In the data rows, zero lies at 7.5, halfway between 7 and 8.
Every row has a hidden score. In each pair, how much higher is the second row's than the first's? 10 means about the same, 20 much higher and 0 much lower.
[11  5  8  6  7  7 11  7]
[7 6 7 8 7 6 5 6] >> 4
[ 7  7  7 10  7 10  8  7]
[ 5 11  9  7  9  6  5  7] >> 7
[6 7 8 9 7 7 4 9]
[7 8 6 7 3 8 3 9] >> 11
[8 7 5 3 7 6 3 6]
[ 8  6  4  5  4  0 15  0] >> 18
[7 6 9 7 8 9 6 9]
[ 7 12  7  6  8  4  7  2] >> 9
[14  7 12 11  5  7 13 15]
[5 8 6 6 6 5 6 5] >> 0
[ 2 13 14  7  7  8 12  6]
[ 7 11  7  5 10  9  5  8] >> 7
[4 7 8 5 8 8 6 8]
[14  6 12 13  6  7 11 13] >> 20
[7 7 9 9 8 9 8 8]
[ 0 15 15  9 15 11  7 15] >> 1
[7 7 7 7 9 9 8 7]
[11  8  0  0  0  0  0  3] >> 13
[5 8 7 8 8 8 6 8]
[ 8  6  8  5  8 11  7  7] >> 12
[7 7 7 8 8 8 5 8]
[ 5  8  8  8  7 10  8  9] >> 10
[14  0  7  7  1  0 15  1]
[12  7 10  9  2  4  7 12] >> 4
[9 7 3 5 3 5 5 5]
[ 6  6  7 10  8  8  8  9] >> 8
[7 7 8 8 8 9 6 6]
[5 7 7 7 8 9 8 8] >> 9
[ 6 14 10  5 11  6  5  7]
[7 8 7 5 8 8 6 7] >> 13
[ 7  7 10  6 10  8  7  7]
[ 9  8  7  9  8 10  8  9] >> 12
[8 5 5 6 5 7 6 7]
[7 5 8 9 8 8 6 6] >> 8
[ 7  6  9  8  8 10  7  7]
[ 7  6  7 11  8  9  8  8] >> 10
[8 5 6 7 6 9 6 7]
[ 6 15  7 14  6 10  6 14] >> 7
[12  3  7  7  6  5 15  7]
[ 9  7  8  7  7 10  7  8] >> 2
[ 7  6  8  7  9 10  7  8]
[7 6 8 9 6 9 7 8] >> 12
[7 7 7 8 8 8 8 6]
[8 6 7 7 7 8 8 7] >> 12
[ 4 10  8  5  9  8  5  8]
[ 9  7  7  8  6 11  8  8] >> 16
[ 9  6  9  9  8 10  7  7]
[6 8 6 5 9 8 7 7] >> 6
[13 10  7 15 12  9  6 10]
[ 8  7  8 10  7 10  7  9] >> 10
[8 6 7 8 6 8 7 7]
[6 6 6 9 9 9 8 8] >> 7
[10  8 10 11  5 12 10 11]
[ 7  7  7  7 10  9  7  8] >> 3
[ 4 15 11  7 13  4  6  7]
[ 8  6  8  6  7 10  9  9] >> 17
[9 7 8 7 7 8 8 8]
[12  5  4  4  0  0 15  0] >> 19
[ 6  6  5 10  9 10  6  8]
[5 6 8 7 8 8 8 8] >> 12
[ 8  6  7  8  7 10  6  7]
[7 6 5 6 7 6 5 7] >> 9
[ 1 15 11  4 15  4  2 14]
[6 8 7 9 8 6 5 7] >> 18
[6 7 6 7 8 9 8 7]
[ 6  7  9  6  8 11  6  8] >> 9
[7 7 5 7 7 7 5 6]
[8 8 6 6 6 7 6 6] >> 12
[ 6  6  6  9  9 10  7  8]
[ 8  6  8 10  6  6 10  8] >> 16
[8 7 7 5 7 8 7 7]
[8 6 8 9 8 8 6 8] >> 10
[6 6 7 6 6 7 5 7]
[7 6 6 8 9 8 8 8] >> 10
[15  6 15 15  3  7 15 15]
[ 9  7 10  7  9 10  7  9] >> 0
[9 6 8 8 8 9 6 9]
[ 8  6  7 10  9  8  8  7] >> 10
[ 9  7  9 11  8  8  7 10]
[ 7 13  8  4 11  6  5  8] >> 5
[7 8 7 7 5 7 5 6]
[6 6 5 9 6 9 8 7] >> 10
[7 8 7 7 5 5 6 8]
[ 5 10  8  4 10  7  6  7] >> 5
[ 8  6  9  9  8  9  8 10]
[ 8  7  7  9 10  9  7  7] >> 8
[10  6  8 10  7  8 10 10]
[ 5  8  7  9 10 10  5  6] >> 1
[ 5 13  7  6  7  0 10  0]
[9 6 7 9 7 9 7 8] >> 12
[9 7 7 7 6 9 6 6]
[11  7  1  1  0  0  0  2] >> 12
[9 7 8 7 4 6 5 8]
[ 8  7  7  6  6 10  9  7] >> 9
[7 7 8 9 8 7 7 8]
[6 7 9 7 9 8 7 7] >> 9
[8 6 8 8 7 8 7 9]
[ 8  7  7  8  8 10  8  9] >> 9
[7 6 6 7 8 9 7 9]
[ 3 15 10  6 11  6  6  7] >> 5
[ 3 10  2  0 10  4  2  4]
[ 7  6  7  8  8 10  6  9] >> 17
[7 7 7 8 7 9 8 9]
[ 7  6  8  7 10 10  8  8] >> 9
[ 6 15  8  7 14  4  4  7]
[ 7  6  9  8  8 10  8  8] >> 17
[15  6 15 15  1  4 15 15]
[9 7 7 8 9 9 6 7] >> 0
[4 9 8 5 9 6 6 7]
[5 7 8 9 8 7 8 9] >> 13
[ 7  6  7  7  8 10  7  8]
[ 6  7 10  6  7 10  6  6] >> 10
[ 6 12  5  5  8  3  5  3]
[5 8 7 5 7 7 8 5] >> 12
[ 9  6  9  8  8 11  8  8]
[7 6 8 7 8 9 6 9] >> 8
[15  6 15 14  0  3 15 15]
[ 7  6  6  8  4 11  5  8] >> 0
[15  6  7 14  0  6 13 14]
[11  7 11 11  5  7  9 12] >> 3
[6 7 7 8 7 9 5 8]
[ 6  6  7  6  9 11  8  7] >> 10
[13  6  8 11  6  8  9 11]
[6 7 8 7 8 9 7 8] >> 2
[9 7 5 7 3 7 7 7]
[ 8  7  5  5  6 11  6  7] >> 6
[12  6  9 11  7  7 10 11]
[5 7 9 9 8 8 7 6] >> 2
[6 6 8 9 9 9 8 7]
[6 7 7 8 7 9 9 9] >> 11
[7 6 6 4 4 8 4 6]
[15  6 14 14  3  5 15 15] >> 20
[ 9  4  6  6  5  3 14  2]
[10  7  9 13  7  9  9  8] >> 7
[ 7  5  9  9  7  9 10  8]
[6 7 3 9 8 7 0 4] >> 2
[8 7 6 9 8 9 8 8]
[ 7  6  7 10  6 10  7  7] >> 10
[6 6 4 6 5 7 5 6]
[8 7 8 6 8 7 5 7] >> 11
[ 6  6  7  9  8 10  8  7]
[ 6  6  7  8  8 10  8  7] >> 10
[8 7 9 5 8 8 7 7]
[10  6  8  6  8  9  8  7] >> 12
[ 1 15  7  3 15  5  4  6]
[ 9  5  6  6  6  4 13  2] >> 20
